[[124 135 148 137 138 137 138 122 117 124 116 127]
 [145 119 118 118 118 117 116 145 151 143 151 137]
 [113 143 154 146 146 147 147 112 105 114 105 120]
 [134 127 139 128 129 128 129 133 130 134 129 133]
 [117 141 138 142 140 142 140 117 118 118 118 120]
 [120 141 114 140 135 138 133 121 136 119 136 117]
 [138 124 130 124 124 123 123 138 139 138 138 135]
 [117 142 123 142 138 141 137 118 128 117 128 117]
 [130 129 154 132 135 132 135 128 117 131 116 133]]
Rows and columns are numbered from 1.
The bottom-right entry -> 133
The entry in row 1 and column 1: 124
Which number is the entry at row 1, column 3? 148
Which number is the top-right entry? 127
Which number is the bottom-left entry? 130
Which number is the entry directly above 112? 145
The entry at row 1, column 2 -> 135
The entry in row 2 and column 1: 145
The entry at row 3, column 1: 113
Which number is the entry at row 2, column 2? 119
Which number is the entry in row 3 and column 3? 154
Which number is the entry in row 3 and column 2? 143

[[142 120 145 129 128 128]
 [128 115 129 129 110 120]
 [137 119 138 121 113 114]
 [128 128 148 115 128 128]
 [137 128 129 138 110 128]
 [128 115 138 115 128 117]
 [139 129 129 129 128 128]
 [128 128 154 129 110 109]
 [129 128 142 132 107 128]
 [128 128 129 135 110 112]
 [128 129 154 118 128 106]
 [134 128 148 107 125 106]
 [128 119 135 129 110 117]]
The 3rd entry on the main diagonal is 138
The entry in the bottom-right corner -> 117
Which number is the bottom-left entry?
A: 128
The top-left entry is 142
Which number is the fifth-last entry, reading row by row?
A: 119
The second entry on the main diagonal is 115
Which number is the first entry on the diagonal from the top-right corner?
A: 128
Which number is the entry directly below 121?
A: 115
The smallest entry in the last row: 110
The largest entry in the last row -> 135

X =
[[125 142 108 121 117 119 126 130 131 127 120 112]
 [121 140 103 123 116 123 131 131 131 129 120 109]
 [125 145 112 125 118 120 132 125 132 127 117 111]
 [123 143 106 126 117 120 132 131 132 133 115 112]
 [124 143 107 125 116 120 134 132 135 132 116 108]
 [126 144 106 126 115 117 132 126 129 126 119 113]
 [123 141 106 120 115 121 128 128 130 128 121 113]
 [125 144 110 126 119 120 129 127 130 127 117 110]
 [126 143 108 127 115 121 134 125 131 130 118 113]
 [127 141 107 124 115 119 131 131 133 129 120 110]
 [125 142 106 122 114 118 132 129 132 127 121 111]
 [122 143 106 125 116 122 134 128 132 132 116 111]
 [127 143 110 128 117 121 132 126 131 132 116 115]
 [121 145 110 123 117 122 133 127 133 131 116 110]]
Indices start at 1.
The bottom entry of the column that holds the smallest entry -> 110
The entry at row 2, column 3 is 103
Find the entry in the top-right corner.
112
The entry in row 1 and column 3: 108
The entry in row 2 and column 1 is 121
The bottom-right entry -> 110
The entry directly below the smallest entry is 112
Find the bottom-left entry.
121
The entry in row 2 and column 2 is 140
Find the entry in the top-left corner.
125
Find the entry in row 3 and column 1.
125
Find the entry at row 3, column 2.
145
The entry in row 1 and column 2 -> 142
Find the entry just right of the smallest entry.
123

Read these off the array that follows. Indices start at 1.
1) Read off the entry in the bottom-left corner.
2) Read off the entry in row 3 and column 3.
3) Read off the entry in the bottom-right corner.
4) Read off the entry at row 2, column 1.
5) Read off the entry directly below the largest entry.
6) Read off the entry just right of the smallest entry.
7) Read off the entry at row 1, column 3.
8) Read off the entry in row 1 and column 2.
[[125 132 129 137 132]
 [142 125 122 121 136]
 [128 123 133 120 145]
 [ 98 126 138 117 132]
 [134 104 134 116 112]
 [118 131 122 118 129]
 [126 133 103 116 122]
 [121 117 108 120 125]
 [134 124 124 112 105]
 [108 115 119 117 129]]
1) 108
2) 133
3) 129
4) 142
5) 132
6) 126
7) 129
8) 132
